[[123 126 121 126 133 130]
 [116 150 124 148 126 110]
 [138 119 152 134 131 126]
 [137 127 135 124 120 130]
 [148 124 146 122 113 132]
 [141 118 156 132 129 127]
 [121 152 126 148 120 110]
 [120 121 122 126 141 131]
 [125 133 134 139 130 119]
 [145 134 154 137 113 119]]
->
[[141 118 156 132 129 127]
 [138 119 152 134 131 126]
 [120 121 122 126 141 131]
 [148 124 146 122 113 132]
 [123 126 121 126 133 130]
 [137 127 135 124 120 130]
 [125 133 134 139 130 119]
 [145 134 154 137 113 119]
 [116 150 124 148 126 110]
 [121 152 126 148 120 110]]

[[115 118 130 128 128 104 115 128 114 118 130 130]
 [130 124 122 141 125 130 130 138 132 131 118 130]
 [127 129 114 126 118 123 127 124 125 126 112 130]
 [123 120 116 124 120 115 123 127 123 124 111 130]
 [126 128 122 128 124 129 126 128 129 129 120 130]]
->
[[115 118 130 128 128 104 115 128 114 118 130 130]
 [123 120 116 124 120 115 123 127 123 124 111 130]
 [130 124 122 141 125 130 130 138 132 131 118 130]
 [126 128 122 128 124 129 126 128 129 129 120 130]
 [127 129 114 126 118 123 127 124 125 126 112 130]]

[[150 128 129 142 140 131 127 109 141 121]
 [132 117 120 128 129 105 129 131 127 130]
 [133 131 129 131 134 131 126 122 132 127]
 [ 98 146 137 120 136 129 116 129 128 137]
 [118 132 147 144 139 122 116 113 144 132]]
->
[[132 117 120 128 129 105 129 131 127 130]
 [150 128 129 142 140 131 127 109 141 121]
 [133 131 129 131 134 131 126 122 132 127]
 [118 132 147 144 139 122 116 113 144 132]
 [ 98 146 137 120 136 129 116 129 128 137]]

[[129 118 131 133]
 [145 135 106 146]
 [134 150 138 132]
 [122 113 116 107]
 [121 107 127 122]]
->
[[121 107 127 122]
 [122 113 116 107]
 [129 118 131 133]
 [145 135 106 146]
 [134 150 138 132]]

[[127 126 131 125 129 132 132 132 129 127 132 131 123 128]
 [133 131 105 134 139 132 133 125 128 114 110 114 148 136]
 [129 129 123 131 131 132 127 128 126 130 128 123 126 129]
 [112 121 119 143 136 132 138 133 134 128 119 118 151 136]
 [127 125 127 129 130 128 126 128 126 127 130 131 123 130]]
->
[[112 121 119 143 136 132 138 133 134 128 119 118 151 136]
 [127 125 127 129 130 128 126 128 126 127 130 131 123 130]
 [127 126 131 125 129 132 132 132 129 127 132 131 123 128]
 [129 129 123 131 131 132 127 128 126 130 128 123 126 129]
 [133 131 105 134 139 132 133 125 128 114 110 114 148 136]]

[[120 142 113]
 [134 100 133]
 [130 129 134]
 [127 140 128]
 [125 144 120]
 [132 131 123]
 [129 121 133]
 [119 114 128]
 [125 110 123]
 [129 137 115]
 [126 105 115]]
->
[[134 100 133]
 [126 105 115]
 [125 110 123]
 [119 114 128]
 [129 121 133]
 [130 129 134]
 [132 131 123]
 [129 137 115]
 [127 140 128]
 [120 142 113]
 [125 144 120]]

[[134 108]
 [131 127]
 [140 140]
 [139 156]
 [ 99 109]]
->
[[134 108]
 [ 99 109]
 [131 127]
 [140 140]
 [139 156]]

[[148 125]
 [135 152]
 [108 115]
 [147 126]
 [149 129]
 [130 150]
 [144 122]
 [109 134]]
->
[[108 115]
 [144 122]
 [148 125]
 [147 126]
 [149 129]
 [109 134]
 [130 150]
 [135 152]]
---
[[102 136 122]
 [133 127 141]
 [127 131 134]]
->
[[122 102 136]
 [141 133 127]
 [134 127 131]]

[[120 127 125 131]
 [139 131 130 127]
 [135 134 125 132]
 [101 119 122 131]
 [137 130 131 125]
 [148 138 128 131]
 [128 128 128 128]
 [118 122 129 125]
 [129 130 127 130]
 [134 131 128 129]]
->
[[131 120 127 125]
 [127 139 131 130]
 [132 135 134 125]
 [131 101 119 122]
 [125 137 130 131]
 [131 148 138 128]
 [128 128 128 128]
 [125 118 122 129]
 [130 129 130 127]
 [129 134 131 128]]

[[128 127 129 126 109]
 [128 128 128 126 126]
 [128 128 129 124 113]
 [127 129 129 148 127]
 [128 126 129 126 105]
 [128 128 129 149 127]
 [129 128 127 111 127]
 [129 130 127 125 158]
 [128 127 127 104 126]
 [128 128 127 109 127]
 [128 128 129 133 123]]
->
[[109 128 127 129 126]
 [126 128 128 128 126]
 [113 128 128 129 124]
 [127 127 129 129 148]
 [105 128 126 129 126]
 [127 128 128 129 149]
 [127 129 128 127 111]
 [158 129 130 127 125]
 [126 128 127 127 104]
 [127 128 128 127 109]
 [123 128 128 129 133]]

[[130 131 127 128 126 127]
 [119 148 124 139 123 111]
 [111 127 105 131 144 135]]
->
[[127 130 131 127 128 126]
 [111 119 148 124 139 123]
 [135 111 127 105 131 144]]

[[134 139 115 111 129]
 [128 131 127 124 128]
 [135 137 133 122 135]
 [131 124 150 141 126]
 [128 138 120 122 137]
 [127 127 131 132 128]]
->
[[129 134 139 115 111]
 [128 128 131 127 124]
 [135 135 137 133 122]
 [126 131 124 150 141]
 [137 128 138 120 122]
 [128 127 127 131 132]]

[[146 114 139 113 118 126 122 145]
 [121 131 125 127 127 133 124 124]
 [124 126 137 129 123 131 135 129]
 [119 130 130 122 132 129 134 129]
 [130 152 105 137 151 109 137 115]]
->
[[145 146 114 139 113 118 126 122]
 [124 121 131 125 127 127 133 124]
 [129 124 126 137 129 123 131 135]
 [129 119 130 130 122 132 129 134]
 [115 130 152 105 137 151 109 137]]

[[150 157 129 131]
 [146 157 117 121]
 [148 157 120 132]
 [149 157 121 124]
 [139 157 110 137]
 [127 157 141 110]]
->
[[131 150 157 129]
 [121 146 157 117]
 [132 148 157 120]
 [124 149 157 121]
 [137 139 157 110]
 [110 127 157 141]]
---
[[149 115]
 [144 109]
 [119 148]
 [133 156]]
->
[[115 149]
 [109 144]
 [148 119]
 [156 133]]

[[138 129 126 127 140 124 136 132 134 141 126 120 128]
 [129 128 131 129 118 120 133 121 122 131 130 128  98]
 [129 129 129 130 139 130 123 127 126 130 127 124 152]
 [125 133 133 127 113 141 136 121 132 125 129 123 139]
 [136 130 125 128 136 132 135 138 123 111 127 139 135]
 [131 134 129 125 128 124 120 141 128 116 130 136 138]]
->
[[128 138 129 126 127 140 124 136 132 134 141 126 120]
 [ 98 129 128 131 129 118 120 133 121 122 131 130 128]
 [152 129 129 129 130 139 130 123 127 126 130 127 124]
 [139 125 133 133 127 113 141 136 121 132 125 129 123]
 [135 136 130 125 128 136 132 135 138 123 111 127 139]
 [138 131 134 129 125 128 124 120 141 128 116 130 136]]

[[135 139 124 128 121 139 123 129 152 127 111 125]
 [135 149 124 128 121 143 123 116 147 152 116 125]
 [135 121 124 128 122 139 123 129 109 127 140 125]
 [135 144 124 128 121 139 123 129 152 127 111 125]
 [135 146 124 128 121 139 123 129 152 127 111 125]
 [135 136 124 128 121 125 123 129 152 127 111 125]
 [135 123 124 128 121 118 123 129 152 127 111 125]]
->
[[125 135 139 124 128 121 139 123 129 152 127 111]
 [125 135 149 124 128 121 143 123 116 147 152 116]
 [125 135 121 124 128 122 139 123 129 109 127 140]
 [125 135 144 124 128 121 139 123 129 152 127 111]
 [125 135 146 124 128 121 139 123 129 152 127 111]
 [125 135 136 124 128 121 125 123 129 152 127 111]
 [125 135 123 124 128 121 118 123 129 152 127 111]]

[[127 123 129 124 103 128 131 127 117 128 128 138 144 131 126]
 [129 131 128 137 107 129 124 130 139 128 129 122 135 124 129]
 [129 126 129 132 135 129 127 129 128 128 129 128 123 127 126]]
->
[[126 127 123 129 124 103 128 131 127 117 128 128 138 144 131]
 [129 129 131 128 137 107 129 124 130 139 128 129 122 135 124]
 [126 129 126 129 132 135 129 127 129 128 128 129 128 123 127]]

[[128 124]
 [125 112]
 [132 133]
 [129 154]
 [126 125]
 [130 150]
 [124 111]]
->
[[124 128]
 [112 125]
 [133 132]
 [154 129]
 [125 126]
 [150 130]
 [111 124]]

[[138 127 132 126 131 149 118 129]
 [119 112 127 126 128 126 113 130]]
->
[[129 138 127 132 126 131 149 118]
 [130 119 112 127 126 128 126 113]]

[[132 128 127 150]
 [155 130 138 150]
 [126 127 122 150]
 [135 123 120 150]
 [116 131 126 150]
 [136 109 129 150]]
->
[[150 132 128 127]
 [150 155 130 138]
 [150 126 127 122]
 [150 135 123 120]
 [150 116 131 126]
 [150 136 109 129]]

[[127 132 129 104 137]
 [125 131 130 150 115]]
->
[[137 127 132 129 104]
 [115 125 131 130 150]]

[[129 134 132 117 140 133 117 122 132 128 127 127 125 129 127 117]
 [129 121 134 112 143 134 113 124 134 128 126 126 116 127 125 118]
 [128 120 131 117 139 134 117 127 133 127 126 126 117 128 125 122]
 [125 111 122 142 111 126 138 143 123 126 126 129 119 127 126 147]
 [133 119 139 102 146 134 109 125 135 129 126 127 109 118 120 119]]
->
[[117 129 134 132 117 140 133 117 122 132 128 127 127 125 129 127]
 [118 129 121 134 112 143 134 113 124 134 128 126 126 116 127 125]
 [122 128 120 131 117 139 134 117 127 133 127 126 126 117 128 125]
 [147 125 111 122 142 111 126 138 143 123 126 126 129 119 127 126]
 [119 133 119 139 102 146 134 109 125 135 129 126 127 109 118 120]]
